In the data rows, 128 means zero.
Here are some points:
[117  79 142  86  87 123 134 181  88  97]
[146 115 123 115 114 131 135 160 123 121]
[ 76  87 155 101 116 118 120 139 107 112]
[108 160 133 142 126 130 108  78 126 150]
[106 138 124 121 146 120 135 100 140 127]
[ 85 109 131 102 145 120 138 118 113 118]
[143 149 117 145 146 133 131 116 154 141]
[156  89 131  60  77 119 148 217 100  84]
[161 100 178 111  67 117 111 183 149 106]
[121 120 154 151 109 131 107 118 118 135]
[118  69 147  78  77 120 137 196  80  91]
[140 121 156 107  97 125 117 156 135 125]
[134 140 119 147 103 130 115 115  72 128]
[122  83 142  66 110 116 149 196 141  93]
[105 156 116 134 159 123 129  74 145 134]
[143 149 117 144 151 133 129 114 159 143]
Then 16 other points, each followed by its number:
[110 147 157 143 131 118 102  83 151 137] 0
[155 119 121 110 114 130 138 172 129 118] 1
[106 102 144 133 112 130 120 133  96 131] 2
[162 184  99 193 178 140 120  78 180 160] 3
[ 74 129 128 149 157 131 119  67 112 145] 4
[152 125 114  99 139 126 152 170 164 117] 5
[176 219  95 115 205 112 162  91 255 130] 6
[117 138 141 152 127 132 110 102 124 151] 7
[105 107 135 110 126 122 133 136 122 117] 8
[116 175 131 189 181 134 115  47 183 168] 9
[129 113 138  98 114 118 135 156 141 109] 10
[135 114 118 155 137 145 129 137 109 146] 11
[146 182 108 176 160 138 120  64 161 163] 12
[114 120 136  85 119 110 140 143 143 100] 13
[163 119 100  44 137 111 177 199 172  87] 14
[108 163 135 151 124 126 103  69 116 151] 15
Which three of these numbered points are nearest to each point below by angle, seen from the average point of the first points? Their numbers follow each, nearest first.
[141 148 120 161 138 139 118 112 127 149] > 12 3 7
[136 130 139 172 109 140 105 114 103 147] > 7 11 15
[114 174 117 180 183 132 116  50 180 164] > 9 12 3
[182 230  86 114 215 114 168  85 255 136] > 6 3 12
[165 140 107 164 119 141 122 136  99 134] > 11 3 12
[125 151 107 175 155 138 122  87 114 159] > 12 7 3
[105 105 134 100 121 123 136 143 102 117] > 8 2 13
[ 70 126 130 143 162 126 124  66 108 144] > 4 15 7
[ 76 158 139 255 115 188  27   0   0 236] > 7 15 2
[144 149 118 146 153 135 130 116 161 144] > 3 12 9
